In the rows, 128 means zero.
The rows of M fall into several groups, which share some directions, and each row is roughly a mix of its group's hidden directions.
M, 193 rows:
[[ 70 141 134 141 127 125  95 154 136 123 123]
 [143 141 118  89 136 114 149  89  94 122 118]
 [106 145 116 149 135 101 146 172 159 144 124]
 [ 97 117 127 147 150 113 133 179 114 112 110]
 [148  90 102  99 111 109 144  97 113 135 137]
 [ 85 126 157 141 114  99 124 151  97 118 120]
 [162 132 157 143 143 159 109  91 147 121 128]
 [145 159 118 136 126 180 148 130 137 111 103]
 [119 152 129 174 129 103  86 114 135 129 115]
 [127  95 115  71 123 118 146 150 128 120 134]
 [141 170 119 125 135 138 117  83 128 163 134]
 [172 117 111 132 138 124 138 111  81 151 132]
 [168 107 138  94 112 116 163 116 142 145 128]
 [105 106 128 113 144 112 133  69 114 137 132]
 [129 158 150 118 122 159 133  93 110 166 125]
 [162 125 117 114 110 150 148 170 142 112 103]
 [133  96 120 114 142  89 148 137  98 126 162]
 [158 140 154 123 111 164 120 155 116 116 162]
 [121 104 113 136 181 109 140 104 151 139 119]
 [130 155 129 138 157 173 100 134 104 133 151]
 [104 109 131  82 141 107 114 150 124 101 150]
 [140 119 165 133 118 178 147 106 147 120 118]
 [149 169 130 132 113 134 146 168  97 119 141]
 [101 147  82 141 130 122  84 122 131 123 143]
 [137 155  87 132 106 128 131 168 131 108 106]
 [102 143 104 155 143 136 142 178 112 130 137]
 [129 101 128 143 150  82 148 109 140 132  95]
 [156  80  87 122 137 116 119 116 125 119 144]
 [113 107 113 109 160 138 124 176 157 125 124]
 [ 90 127 131  88 145 116 106 158 135 110 145]
 [141 140 168 127 134 137 134 177 130 156 143]
 [159 153 107 125 135 148 154  92 147 122 101]
 [126 134 109 140  95 115 123 113  73 138 147]
 [121 119 129 119 147 133  81 139 173 106 116]
 [ 89 150 163 140 134 104 127 133  91 119 135]
 [138 139 164 154 139 136  85 162 129 123 140]
 [145 139 116  92 102 129 117 162  98 121 156]
 [143 145 156 156 112 164 125 147 152  96 124]
 [122 137 145 143 120 158 132 151 180 105 112]
 [166 100 158  99 126 131 140 116 149  99 126]
 [118 157 158 152 129 143 128 182 130 130 128]
 [ 83 143 111 107 134 113 133 154  99 123 156]
 [146  98 172 149 143 141 152 118 123 158 124]
 [ 99 161 123 135 107 118  94 159 108 119 148]
 [102 126 102  97 114 118 107 158 117  99 153]
 [136 159 142 176 140 143 114 161 108 126 120]
 [100 139 149 113 169 107 116 164 135 145 125]
 [116 136 146 167 154 127 122 179 138 117 127]
 [149 124 111 121 120 166 125 138 175 135  99]
 [ 96 145 135 116 107 151 125 173 150 105 126]
 [143 121 102  88 120 112 137 106  84 121 138]
 [171 122 110 106 143 149 122 119 153 149 160]
 [108 102 126 141 114 115 126 177 140  90 128]
 [105 152 130 113 128 155 117 183 110 122 135]
 [118 137 167  91 158 127 119 134 140 163 141]
 [170 137 133 164 138 146 151 144 140 129  96]
 [133 111 102 100 139 117 117 161 102 135 168]
 [117 119 104  94 133 100 135  93  93 133 146]
 [133 137  99 156 129 106 125  85 104 159 128]
 [166 154 148 158 101 144 134 126 120 125  96]
 [113 134 170 136 127 140 139 104 167 103 152]
 [128 161 120 177 127 161 113 146 136 142 118]
 [136 153 128 102 134 144 119  80 157 147 145]
 [148 110 138 126 145 129  92 104  93 136 164]
 [165 159 120 125  91 147 106 121 102 132 141]
 [166 139 124  89 117 127 130  92 107 140 151]
 [136 159 123 181 147 123 142 101 126 137 111]
 [158 139 155  95 123 160 111 138 144  98 141]
 [144 132 153 145 159 119 133  78 119 150 143]
 [125  96 115  91 124  98 134 105  98 124 152]
 [159 103 137  86 138 130 131 151 159 145 141]
 [146  99 152 134 143  80 156 121 123 140 112]
 [135 173 148 146 118 160 107 115 127 114 156]
 [ 94 101 104 101 143  94 141 108 118 136 143]
 [124 188 135 149 122 152 115 110 115 122 140]
 [146 156 137 175  93 148 120 138 118 137 115]
 [177 132 166 135 135 152 116 105 142 138 123]
 [115 183 129 146 124 170 136 119 117 128 122]
 [149 149 129 129 155 159 121 168 162 138 131]
 [146 109 140  78 140 138 144 126 136 169 135]
 [117 143 161 179 140 134 114 126 152 135 106]
 [101 143 133 157 162  97 147 162 131 122 121]
 [114 170 147 155 113 160 139 123 106 103 124]
 [155 101 174 118 158 113 127 144 126 139 147]
 [147  99 129  88 165 124 139 117 121 113 159]
 [132 151 134 169 134 152 133  91 160 120 117]
 [110 173 126 164 118 111 115 129  96 142 142]
 [161 122 153 156 142 142  82 130 148 135 119]
 [115 105  96 105  90 158 116 140 138 105 119]
 [125 110 146 133 140 135 142 168 164 100  99]
 [115 138 145 157 137 145 122 172 148  98 106]
 [135 100 104 139 121 105 138 161 163  98 114]
 [149 100  82 152 111 119 125 142 138  97 126]
 [126  91 136  87 140 107 115 106 117 147 156]
 [101 113 123  82 133 101 121 153 117 118 156]
 [133 145 128 115  86 138 127 113  78 126 151]
 [140 105 131 142  93 107 138  76 124 122 115]
 [164 162 128 161 120 167 125 118 125 112 136]
 [129 140 113 132 107 126 165 177 131 126  98]
 [ 98 115  95 118 157 130 141 122 141  83 136]
 [113  88 144 106 120 126 108 155 131 100 159]
 [132 131  92 146 103 113 133 116  96 169 113]
 [108 136 153 119 133  71 153 136 130 141 143]
 [130 156 134 108 158 131 104  94 118 142 166]
 [120 133 116  90 125 128 124  79 130 130 165]
 [144 126 113 122 124 124 156  78 121 168 123]
 [155 119 102 127  84 130 144 117  90 122 143]
 [118 162  99 110 156 133 131 109  91 111 147]
 [134 140 159 129 136 143 129 141 179 132  92]
 [119 169 144 142 115 144  92  97 105 134 138]
 [130 154 152 111 103 169 114 138 144  94 133]
 [131 112 113  68 118 116 126 159 128 114 139]
 [154 162 154 127 102 154 145  97 113 136 142]
 [100 108 129  98 138 123 124 158 177 122 124]
 [146  80 147 108 143 119 138 151 158 118 113]
 [131 152 117 170  98 151 141 106 121 118  99]
 [116 151 124 154 140 108 101  89 104 144 150]
 [136 104 117 142  95 110 137 109  85 110 153]
 [123 104 146 141 137 146 131 165 166 115  96]
 [118 123 133 156  90 141 125 105 156 117  89]
 [110 177 124 151 149 126 120 130  86 123 126]
 [149 109 130 155 100 139 150 156 139 109  92]
 [162 122 136  78 107 151 120 149 134 112 134]
 [100 161 118 155 108 131 130 173 114 112 127]
 [132  89 146 108 133 114 121 156 169 114 145]
 [ 93  92 106 103 151 106 146 146 136 112 124]
 [126 107 104 105 143 114 114 106 109 149 173]
 [100 164 138 156 104 161 123 125 112 101 127]
 [113 136 173 167 143 128 111 101 137 148 128]
 [102 153 107 130  97 137 111 169 127 101 133]
 [170  94 121 119 116 101 142 116  95 139 134]
 [171  95 108 136 108 128 161 115 141 130 109]
 [113 126  89  96 122 113 106 160 125 100 142]
 [119 137 120 128 180 174 125 144 126 129 145]
 [174 142 149 144 105 140 165 113 119 121 142]
 [ 86 156 132 136 149 131 112 162 106 118 150]
 [141 164 165 123 117 163 116 108 135 131 156]
 [167 110 125 140 120 120 154  79 139 128 112]
 [136 155 133 158 115 132 149  80  99 129 125]
 [162 125 111 108 115 169 115 141 140 139 164]
 [118 126 135 111 119 140 151  76  89 131 141]
 [143 110  96  95  95 112 152 123 107 135 150]
 [159 110 131 108 158 120 122 130 167 161 144]
 [120 118 126 149 102  99 145  88  91 116 121]
 [138 144 156 154 127 146 105 100 159 125  95]
 [109 143 107  95 123 146 115 169  96 118 140]
 [139 141 124 116 111 107 122  90  80 151 139]
 [159 136 148 109  94 141  99 155 111 131 152]
 [162 132 129 152  93 158 125 167 139 121 120]
 [138  97 143 126  98 113 134 139  89  93 142]
 [104 163 120 163 129 158 136 121 131 100 101]
 [134 113 139 157 156 125 129 160 174 144 119]
 [156 150 144 107  99 148 166 103 119 142 131]
 [117 122 155  84 150 118 109 150 119 134 162]
 [106  64 122 104 134 126 128 131 142 134 123]
 [170  96 146 134 145 105 147 130 150 153 135]
 [132 153 137 103  98 141  86 163 134 140 130]
 [107 127 134 171 115 132 121 181 119 120 117]
 [105 151 134 100 126 123  88  92 153 136 124]
 [125 126 123 126  77 145 109 111 101 117 161]
 [134  81 135 136  95 132 136 160 157 121 119]
 [133 105 114 117 130 118 137 186 158 121 115]
 [122 140 114 138 102 129 127 109  65 128 124]
 [163  93 137 101 123 118 152  99 110 139 147]
 [139 136 107 104  95 141 135  90  93 109 126]
 [146 164 165 161 133 125 101 151 122 138 132]
 [127 165 134 114 135 125 108  89  98 138 160]
 [148 145 129 167 131 140 145 154 123 112  84]
 [126 137 126 127 116 113 143 102  70 107 147]
 [122 106 134 102 158 104 116 169 152 130 148]
 [130 133 135  90 139 103 159 168 148 118 114]
 [159 128 140 144  84 150 144  96 114 117 141]
 [108 145 107 124 132 118 156 133 164 142  84]
 [119  92 102 115 154  93 146 153 146 117 132]
 [ 92 162 137 143 140 132 128 100 168 131 111]
 [158 128 141 104 118 143 115  86 140 125 167]
 [142  85  95  90 122 129 156 126 120 117 129]
 [127 126 138 131 172 125 118 170 159 151 141]
 [136 127 135 140 147 153 137 152 181 118 102]
 [124 125 159 151 140 125 120 123 183 148 109]
 [157 128 131 133 128 156 122  79 143 155 105]
 [122 132 110 106 109  99 132  89  97 159 123]
 [123 163 141 152 134 160 118 163 156 111 134]
 [ 86 171 154 113 120 140 106 134 114 121 133]
 [110 113  79 132 144  93 117 116 156 121 127]
 [112 141 145 139 133 143 120 184 110 127 160]
 [132  92 131 102 134 124 128  95  87 132 154]
 [112 127  87 125  93 141 132 130 108  86 120]
 [130 144 168 126  95 153 108 102 155 142 134]
 [167 124 130 144 130 141 162 105 153 127  93]
 [144 133 159 129 118 170  85 126 136 110 144]
 [ 93 127 114 109 128 121 118 176 128  95 141]
 [168 113 139 112 122 136 109  97 127 141 170]]

One row of each group comes first, with its name. Which group is each row after those in?
[ 92 156 142 155 146 145 115 168 132 121 135]	N
[ 89 107 133 149 144 117 130 173 147 121 110]	P
[114  97 126  96 151 132 108 100  97 137 153]	C
[133  84  88 114 121 105 155 122 117 138 112]	F
[138  90 125  92 150  92 138 139 147 139 146]	Q

[103 101 111 143 119 104 141 169 116 136  97]	F
[123 118 140 111 128 153 114 153 167  93  99]	Q
[128 144  93 132 140 103 166 135 149 122  92]	P
[120 143 137  88 127 116 117 124  82 131 163]	N
[165 130 139 144  93  95 126  96 109 138 125]	C
[120 140  85  85 130 107 136 140 121 101 143]	P
[109 153 134  83  91 140 112 130 107 123 145]	Q
[118 158 177 124 135 145  90 109 133 132 123]	Q
[135 161 150 170 128 150 121 155 114 101 122]	F
[149  86 112 135 122  87 150 104 113 125 120]	N
[121  96 117  88 118 109 134 152 123  89 141]	Q
[ 99 141  86 155 141 133 147 157 148 135 112]	Q
[157 124 121  99 101 133 126  83 111 131 155]	N
[112 165 130 128 111 143 126 167 165 124 105]	C
[119 107 139 113  84 108 126 104  90 115 140]	C
[107 141 131 118  95 125 139 122  77 102 111]	N
[165 134 152  99 134 136 101 127 157 156 145]	C
